Each row is where one point has got to under a steady rotation. How many steps took it there?
The counts run from 0 to 244.
[121,  87,  94,  84, 106,  82,  94,  99,  89,  74,  91,  94, 105,  81, 106,
 116, 128,  88, 120, 100,  90, 109,  93, 116, 101,  99,  91, 114,  90,  85,
  95, 113,  98, 116,  81, 105,  92, 107, 100, 104, 110, 106, 109, 105,  96,
  96,  99,  84, 102,  93, 112, 114,  94, 100, 138,  89, 104, 113,  88, 107,
  92,  97,  86, 113,  94,  70, 102,  96,  83, 121,  92,  94, 125, 111, 111,
 105,  92,  87, 108,  78,  94, 101, 107,  76, 111,  99,  91, 120, 132, 128,
  85, 107, 126, 108] -> 80
[ 96,  98,  82,  82, 101, 106, 113,  89, 103,  69, 105,  95,  97,  97,  96,
  99, 127,  93,  96,  84, 108, 103,  83, 127, 106, 105,  96, 112,  96, 112,
  84, 106,  74, 101,  96, 110,  79, 115,  87,  83,  94, 113, 119,  74, 100,
 100,  98,  94, 103,  96, 100, 110,  83, 111, 136,  90, 112, 117, 100, 137,
 104, 101, 103,  91,  91,  83,  92,  84, 114, 124,  94,  92,  95, 101,  96,
  92,  83,  83, 124,  82,  93,  97, 103,  81,  89,  95,  88, 103, 116, 117,
  87,  88, 119, 123] -> 178
[119,  97,  86,  85,  92,  71, 100, 109, 114,  90,  74,  93,  79, 104, 107,
  93, 116,  88, 116, 102, 107,  95,  81,  95, 102,  98,  96, 109,  84,  98,
  87, 125, 114, 107,  67, 106,  97,  81, 106,  85, 131, 107, 102, 110, 121,
 106,  86, 101, 117,  89, 104, 109,  80, 113, 138, 112, 112, 125, 119, 105,
 100, 101,  96,  99,  89,  83,  92,  95, 101,  99,  98, 114, 109, 114, 101,
 108, 104, 104,  96,  72, 101,  96, 138,  91, 117, 115, 100, 108, 121, 118,
  89, 109,  95,  97] -> 47
[ 98,  90,  74, 106,  96, 103, 114, 104, 104,  85,  98,  99,  98, 107, 109,
 104, 111,  94,  87,  90, 106,  83,  88, 106, 110, 112,  94, 111,  91, 112,
  82, 110,  98, 103,  86, 111,  61, 106,  83,  72,  87, 115, 123,  83, 100,
  83,  98,  81, 103,  89,  94, 106,  88, 122, 118, 110, 121, 121, 126, 152,
 111, 100,  99,  84,  98,  87, 108,  88, 127, 115, 110, 100,  80, 103,  95,
  99, 103, 104, 115,  89,  99,  87, 100,  95,  89, 102,  78,  97, 102, 108,
  89,  90, 100, 106] -> 62
[127,  85,  96,  90, 113,  79,  96, 106,  92,  81,  83,  95, 114,  73, 116,
 128, 115,  90, 114,  99,  83, 105,  97, 103,  95,  95,  86, 116,  87,  80,
  98, 123, 105, 122,  72, 102,  90,  99, 105, 110, 106, 100, 105, 111,  97,
  87,  98,  83, 100,  90, 110,  95, 105, 102, 125,  87, 100, 104,  97, 104,
  86,  97,  73, 114,  97,  80, 116, 104,  84, 121, 101,  98, 126, 113, 110,
 115, 103,  97, 100,  87,  99,  94,  97,  80, 110, 100,  90, 123, 120, 122,
  88, 115, 118,  92] -> 84
[101,  89,  78, 101,  99,  93, 109, 108, 120,  96,  88,  98, 107, 101, 112,
 106, 104,  84,  85,  79, 106,  80,  86,  99, 102, 104,  89, 105,  88, 113,
  79, 126, 103, 110,  83, 110,  66,  95,  86,  83,  92, 110, 114,  83, 105,
  76,  97,  90, 100,  86,  91,  85,  94, 131, 108, 108, 117, 119, 136, 140,
  99,  96,  81,  82,  99, 107, 118,  88, 133, 102, 106, 108,  85, 107,  87,
 109, 107, 112, 108,  99, 105,  78, 101,  88,  93, 114,  81,  93, 100, 104,
  93, 102,  96,  96] -> 168
[123,  95,  84,  84,  92,  65, 100, 112, 119,  91,  73,  96,  83, 104, 113,
  92, 110,  86, 112,  95, 104,  93,  91,  93, 103, 100,  90, 111,  82,  98,
  85, 128, 121, 111,  65, 110,  93,  84, 107,  87, 127, 108, 106, 110, 123,
  99,  88, 102, 115,  82,  98, 101,  85, 123, 128, 112, 110, 114, 124, 106,
  93, 100,  88,  99,  93,  90,  99,  94, 104,  99,  98, 117, 111, 115,  99,
 114, 106, 110,  89,  77, 100,  92, 131,  88, 112, 120,  93, 111, 117, 112,
  92, 114,  86,  91] -> 49
[ 97,  85,  70, 105,  89, 100, 125,  94, 120, 112,  92,  90,  96, 124, 103,
 100, 101,  99,  95,  81, 124,  95,  78,  89, 121,  96,  96, 104, 115, 107,
  73, 115,  84,  93,  97,  85, 102, 106,  89,  84,  91,  90,  84,  81, 104,
  91,  77, 100, 101,  89,  78,  62, 110, 117,  84, 122,  99,  90, 129, 117,
 107, 110,  97,  86,  93, 111, 111,  98, 107,  93, 106, 103,  82,  98,  91,
 112,  91, 111,  95, 106, 105,  74, 112,  96,  92, 109, 100,  80,  78,  86,
 104,  95,  83, 103] -> 135
[112, 100,  89,  77,  96,  76, 107, 105, 118,  96,  82,  86,  96, 104,  94,
  89, 118,  88, 117,  86, 110, 101,  75, 104,  92,  93,  95, 108,  82, 109,
  77, 120, 110, 108,  72, 101, 114,  74, 107,  95, 131,  95,  82, 102, 127,
 104,  78, 111, 114,  96, 108,  96,  94, 117, 128, 105, 105, 118, 105,  92,
  89, 101,  89, 103,  92, 100, 101,  86, 104,  86,  93, 116, 120, 109,  87,
 110,  93,  97,  97,  73, 101,  95, 135,  82, 113, 118, 107,  99, 121, 110,
  98, 121,  88,  98] -> 153
[102,  86,  81,  93, 101, 108, 119,  78,  92,  81,  98,  91, 103, 104,  97,
 115, 121, 105, 114,  95, 112, 119,  93, 114, 118,  91,  98, 112, 118,  83,
  91, 103,  56,  99, 108,  77, 106, 138,  85, 102,  81,  91,  96,  77,  89,
  98,  88,  78,  90,  98,  95,  71, 109,  92, 115,  95,  87,  85,  93, 116,
  97, 109,  96, 106,  84,  85,  98, 104,  82, 126,  95,  79, 108,  93, 113,
 110,  79,  85, 106, 103,  95,  90,  99,  91,  91,  89, 103,  98,  97, 108,
  91,  85, 120, 129] -> 214
[107,  89,  87,  84, 104, 100, 113,  80,  91,  87,  92,  84, 118,  90,  88,
 115, 126, 101, 119,  94, 113, 121,  81, 108, 108,  82,  94, 107, 118,  88,
  84, 104,  77, 102, 102,  74, 130, 109, 101, 114, 101,  76,  77,  95,  95,
 101,  75,  96,  95, 103, 103,  71, 122,  90, 114,  91,  78,  89,  79,  88,
  90, 111,  89, 118,  92,  94, 103, 103,  68, 112,  96,  88, 129, 103, 107,
 113,  77,  80, 103,  93,  96,  96, 105,  86, 104,  93, 112,  98, 108, 105,
  94, 103, 112, 117] -> 220
[100,  87,  70, 110,  98,  99, 114, 112, 101,  92,  93, 102, 109, 100, 111,
 108, 110,  89,  84,  88,  99,  77,  71, 100, 103, 106,  82, 107,  93, 111,
  85, 110, 118, 105,  82, 116,  60,  91,  81,  68,  91, 113, 122,  91, 100,
  79,  98,  91, 105,  92,  96, 103,  88, 120, 114, 114, 116, 126, 122, 142,
 106, 107,  99,  83, 104,  94, 113,  89, 128, 105, 112, 103,  83, 103,  93,
  98, 108, 109, 111,  87, 107,  96, 102, 102,  91, 104,  86,  95, 105, 101,
  96, 102,  92,  92] -> 59
[114,  82,  71, 115,  92,  78, 109, 105, 105, 113,  69,  90, 101, 107, 114,
 117,  97,  95, 108, 106, 104,  96,  85,  80, 120,  89,  90, 109, 102,  80,
  87, 123, 119, 107,  89,  86, 106,  97,  95, 101, 103,  79,  83, 115,  99,
  82,  73,  85,  99,  86,  91,  62, 110, 104,  90, 123,  95,  86, 125,  97,
  97, 120,  88,  99,  96,  97, 117, 110,  81,  94, 114, 104, 106, 109, 108,
 130, 105, 120,  81,  98, 105,  86, 114,  98, 112, 109, 106,  96,  83,  90,
  97, 110,  78,  87] -> 234
[103,  89,  73, 110,  96,  85, 110, 114, 110,  96,  83,  98, 113,  94, 110,
 106, 105,  86,  87,  85,  96,  74,  75,  93,  97,  99,  85, 111,  82, 112,
  80, 119, 126, 111,  75, 120,  73,  75,  91,  81, 100, 106, 110,  99, 102,
  73,  94,  91, 109,  90,  98, 100,  86, 120, 110, 112, 107, 125, 123, 125,
  96, 101,  88,  88, 105,  96, 115,  88, 125,  95, 121, 114,  94, 112,  92,
 109, 108, 116, 109,  86, 107,  95, 109,  98,  97, 110,  91,  99, 108,  96,
  96, 111,  90,  82] -> 56
[105,  86,  90,  83, 103,  98, 115,  82,  98,  89,  97,  83, 115,  98,  92,
 112, 120, 106, 119,  91, 113, 123,  86, 112, 110,  86,  93, 114, 115,  87,
  86, 108,  68, 105, 107,  78, 127, 119,  96, 116,  94,  81,  80,  85,  99,
  99,  80,  91,  92, 102,  96,  70, 118,  94, 115,  89,  81,  86,  87,  97,
  92, 112,  89, 111,  88,  91, 106, 102,  74, 117,  92,  86, 124, 105, 105,
 112,  76,  87, 104, 100,  93,  86, 103,  86, 100,  94, 109,  98, 103, 112,
  93,  97, 118, 122] -> 218
[105, 100,  84,  83,  96,  84, 108,  98, 112,  90,  88,  91,  86, 106,  86,
  82, 128,  92, 117,  91, 111, 107,  66, 108, 100,  99,  93, 105,  86, 114,
  78, 109, 103, 100,  81, 101, 115,  86, 105,  82, 129, 100,  90, 102, 122,
 114,  78, 110, 118,  98, 101, 114,  80, 111, 138, 111, 100, 121, 101,  99,
  99, 108, 109, 100,  97,  87,  89,  87, 103,  92,  95, 113, 111, 108,  99,
 102,  90,  92, 100,  65,  98, 108, 138,  90, 112, 109, 110, 100, 126, 110,
  97, 105,  89, 100] -> 43
[ 98,  85,  81,  96, 100, 106, 120,  82,  88,  81, 103,  93, 103, 105,  95,
 115, 118, 105, 107,  99, 110, 119,  92, 110, 118,  91,  97, 111, 119,  92,
  88, 106,  62, 101, 109,  74, 101, 138,  87,  99,  79,  91,  96,  78,  87,
  96,  92,  78,  89,  99,  95,  81, 111,  91, 115, 100,  86,  84,  93, 120,
  99, 112, 100, 103,  84,  83, 101, 102,  79, 129,  94,  79, 103,  99, 117,
 107,  78,  91, 103, 103,  92,  86,  94,  95,  94,  87, 100,  97,  93, 110,
  89,  83, 114, 129] -> 213
[108,  95,  96,  72, 108,  95, 105,  89, 103,  70, 109,  95,  98,  97, 100,
 101, 128,  97, 105,  84, 111, 109,  95, 122,  98, 102,  98, 114,  95, 103,
  87, 112,  67, 112,  88, 100,  86, 122,  96,  93,  96, 114, 111,  77, 106,
 104,  99,  90,  99,  97, 102, 110,  89, 113, 139,  85, 105, 110,  97, 128,
 100,  94,  87, 102,  85,  81,  97,  87, 110, 125,  87,  97, 115, 101,  97,
  95,  84,  80, 117,  85,  92,  87, 104,  77,  94,  96,  84, 110, 125, 125,
  83,  93, 126, 125] -> 181
[ 99,  93,  80,  92,  98, 100, 113,  97, 109,  87, 104,  99,  98, 105, 111,
 103, 110,  88,  89,  85, 112,  90,  92, 115, 109, 110,  98, 108,  96, 112,
  83, 114,  82, 103,  91, 111,  65, 115,  81,  75,  87, 119, 124,  70, 103,
  88, 105,  86,  99,  87,  95, 100,  86, 123, 118, 103, 118, 116, 127, 152,
 106,  96,  96,  85,  95,  92, 109,  90, 125, 116, 100,  95,  78, 104,  97,
 101,  97, 100, 117,  96,  98,  84,  94,  87,  80, 102,  77,  98, 102, 110,
  87,  90, 110, 114] -> 64
[ 99,  98,  88,  79, 105, 102, 112,  87,  99,  72, 108,  94,  99,  98,  98,
  95, 129,  94, 101,  88, 113, 109,  87, 129, 102, 105,  97, 111,  97, 109,
  84, 106,  71, 103,  93, 101,  84, 119,  91,  88,  94, 113, 114,  75, 103,
 102,  99,  94,  99, 102,  98, 111,  86, 113, 142,  91, 111, 116,  95, 138,
  98,  94,  98,  97,  88,  85,  97,  82, 113, 123,  91,  94, 102, 101,  98,
  91,  83,  85, 123,  85,  94,  93, 103,  77,  94,  94,  86, 108, 118, 119,
  83,  90, 120, 125] -> 179
[101,  76,  77, 109, 101, 102, 116,  91,  89,  89,  96,  95, 113,  97, 113,
 131, 108,  99,  95, 101, 103, 104, 100, 103, 123,  97,  95, 109, 118,  87,
  89, 109,  77, 104, 103,  84,  82, 129,  78,  99,  74,  94, 106,  78,  82,
  77,  92,  70,  85,  88,  90,  65, 112, 103,  94, 106,  95,  88, 116, 130,
 103, 107,  92,  95,  94,  89, 115, 105,  91, 130, 110,  84,  92, 102, 117,
 116,  97, 107, 107, 112,  98,  80,  81,  95,  86,  95,  91,  96,  84, 102,
  91,  88, 113, 115] -> 99
[108,  91,  84,  87, 104,  96, 112,  83,  95,  90,  96,  80, 122,  90,  87,
 113, 129,  96, 121,  90, 108, 125,  77, 105, 108,  86,  89, 112, 113,  88,
  84, 106,  89, 103,  98,  78, 133, 106, 102, 115, 104,  77,  76,  99,  97,
 101,  73,  92, 100, 107, 100,  80, 121,  92, 114,  98,  74,  88,  77,  85,
  88, 118,  90, 117,  93,  91, 105,  97,  71, 111,  96,  91, 131, 105, 106,
 111,  75,  82,  95,  89,  95, 100, 111,  86, 106,  91, 122,  95, 114, 105,
  97, 106, 108, 109] -> 221
[ 88,  83,  61, 121,  79, 106, 129,  99, 106, 109,  88,  92,  96, 122,  93,
 101, 107, 101,  90,  97, 122,  93,  70,  92, 121,  98,  94, 102, 112, 109,
  77, 103,  97,  87, 101,  92,  98,  98,  80,  74,  90,  90,  90,  87,  98,
  88,  77,  94, 106,  90,  84,  74, 100, 108,  98, 130,  97,  98, 127, 126,
 108, 123, 114,  79, 102, 101, 107,  93, 106,  91, 116,  97,  78, 100, 101,
 103,  99, 110,  97,  95, 101,  89, 114, 106,  93, 103, 100,  79,  82,  82,
  99,  93,  74,  98] -> 26
[115,  85,  76, 111,  93,  78, 108, 109, 106, 108,  69,  94,  92, 114, 116,
 114,  99,  94, 113, 104, 108,  99,  91,  78, 117,  90,  93, 115, 103,  79,
  88, 125, 115, 104,  81,  84, 110,  96,  96,  99, 112,  83,  84, 109, 102,
  90,  76,  89, 107,  82,  93,  65, 106, 107,  94, 129,  91,  90, 127,  93,
  97, 115,  93, 102,  94,  93, 112, 109,  74,  93, 110, 103, 105, 106, 112,
 127, 105, 120,  79,  97, 102,  86, 117, 103, 110, 111, 112,  97,  89,  94,
 102, 110,  81,  87] -> 17
[ 88,  98,  66,  92,  89, 113, 123,  85, 114,  98,  99,  88,  92, 118,  77,
  83, 119,  99,  98,  82, 128, 103,  62, 108, 112,  96,  93, 100, 113, 117,
  70, 102,  81,  86, 103,  92, 111, 100,  90,  77, 102,  88,  86,  76, 111,
 107,  72, 109, 107,  98,  87,  82,  95, 108, 112, 115,  93, 102, 108, 123,
 110, 117, 113,  90,  96, 110,  99,  83, 113,  97, 101,  98,  90,  97,  90,
  97,  80,  94, 103,  86, 101,  95, 126,  96,  93, 101, 109,  78,  98,  92,
 102,  94,  86, 114] -> 141
[112,  84,  77, 105,  94,  82, 108,  97,  86,  95,  76,  87, 101, 100, 101,
 120, 121,  99, 125, 111,  98, 114,  77,  94, 120,  88,  90, 115, 103,  73,
  92, 106, 113,  98,  89,  83, 123, 100, 103, 102, 117,  75,  85, 119,  97,
  98,  78,  91, 108,  92, 103,  82, 104,  88, 119, 117,  83,  92, 100,  81,
  93, 120, 106, 111,  94,  74,  94, 105,  60, 103, 106,  96, 119, 111, 128,
 114,  91, 102,  82,  81, 101, 108, 121, 100, 120, 101, 125, 109, 108,  96,
  95, 107,  96,  93] -> 227
[101,  80,  67, 122,  84,  91, 115, 105, 107, 107,  75,  93,  89, 118, 113,
 110,  99,  98, 104, 110, 111,  93,  85,  81, 125, 100,  96, 105, 111,  86,
  87, 116, 106,  90,  94,  85,  96, 106,  91,  86, 100,  88,  93, 102, 100,
  88,  79,  85, 102,  84,  88,  69, 101, 106,  92, 132,  98,  91, 136, 116,
 105, 116, 105,  92,  94,  92, 109, 106,  92,  96, 114,  97,  82, 107, 114,
 120, 103, 122,  86,  96, 105,  82, 114, 110, 100, 110, 105,  89,  81,  85,
 100,  97,  77,  93] -> 130
[101,  92,  79,  99, 100,  93, 109, 107, 116,  97,  94,  98, 108, 105, 112,
 104, 104,  86,  82,  75, 109,  81,  84, 100, 100, 106,  92, 110,  92, 120,
  75, 124, 100, 110,  81, 114,  69,  93,  85,  80,  90, 109, 115,  84, 103,
  73, 102,  90,  98,  91,  91,  91,  98, 128, 104, 104, 115, 120, 129, 143,
 102,  97,  82,  83, 100, 107, 116,  86, 133, 102, 110, 105,  83, 102,  84,
 100, 110, 108, 114, 102, 101,  76, 101,  84,  84, 112,  83,  95,  98, 101,
  89, 105, 101, 100] -> 169
[ 90,  81,  56, 118,  87, 107, 124,  96, 103, 105,  89,  90, 100, 115,  97,
 107, 105,  98,  94,  95, 114,  93,  68,  89, 124,  94,  93, 108, 113, 102,
  78, 106,  99,  87, 103,  86, 101, 101,  81,  77,  90,  86,  87,  91, 100,
  82,  70,  91, 104,  93,  81,  70, 103, 107,  88, 133,  96,  97, 125, 121,
 105, 121, 110,  87,  99, 104, 110, 102, 102,  96, 115,  94,  79, 100, 103,
 110,  96, 113,  98,  98, 106,  91, 111, 111,  96, 101, 109,  79,  78,  78,
 104,  91,  74,  95] -> 241
[110,  96,  98,  68, 112,  88, 102,  92, 104,  73, 100,  97, 104,  92, 103,
 107, 126,  89, 108,  88, 106, 113,  96, 124,  95,  98,  93, 118,  91, 103,
  87, 119,  73, 115,  85, 101,  96, 112,  99, 103, 102, 110, 106,  84, 106,
 102, 101,  92, 101,  96, 105, 101,  94, 114, 137,  81, 104, 111,  95, 117,
  90,  91,  80, 103,  91,  84, 102,  85, 102, 126,  89,  99, 119, 104,  95,
 101,  85,  80, 119,  88,  95,  87, 106,  67,  97, 102,  84, 110, 130, 128,
  85, 100, 130, 119] -> 183
[110,  89,  80,  88,  99,  94, 112,  83,  89,  84,  90,  87,  97, 104,  88,
 108, 124, 101, 125, 108, 109, 125,  85, 104, 117,  87,  98, 110, 111,  77,
  92, 104,  79, 102,  99,  73, 126, 118, 102, 104, 107,  80,  77,  98,  98,
 111,  77,  89, 104, 100,  98,  85, 105,  86, 124, 104,  85,  89,  90,  88,
 100, 116, 106, 112,  81,  76,  93, 104,  63, 116,  94,  88, 122, 110, 122,
 113,  74,  87,  91,  85,  94, 100, 117,  93, 107,  94, 113, 105, 112, 111,
  92,  95, 106, 115] -> 113
[ 93,  87,  77, 104,  98, 108, 121,  79,  88,  79, 105,  92, 109, 105,  96,
 119, 119, 105, 101,  93, 108, 116,  92, 112, 124,  96,  99, 111, 119,  87,
  87,  98,  65,  96, 112,  80,  94, 137,  83,  99,  78,  92, 100,  78,  83,
  90,  95,  78,  92,  93,  94,  80, 109,  92, 112, 104,  87,  87,  96, 125,
 106, 112, 110,  99,  87,  84, 103, 106,  87, 130, 100,  74, 102,  99, 118,
 107,  83,  90, 108, 103,  97,  89,  92,  96,  89,  87,  99, 100,  96, 106,
  91,  82, 114, 120] -> 212
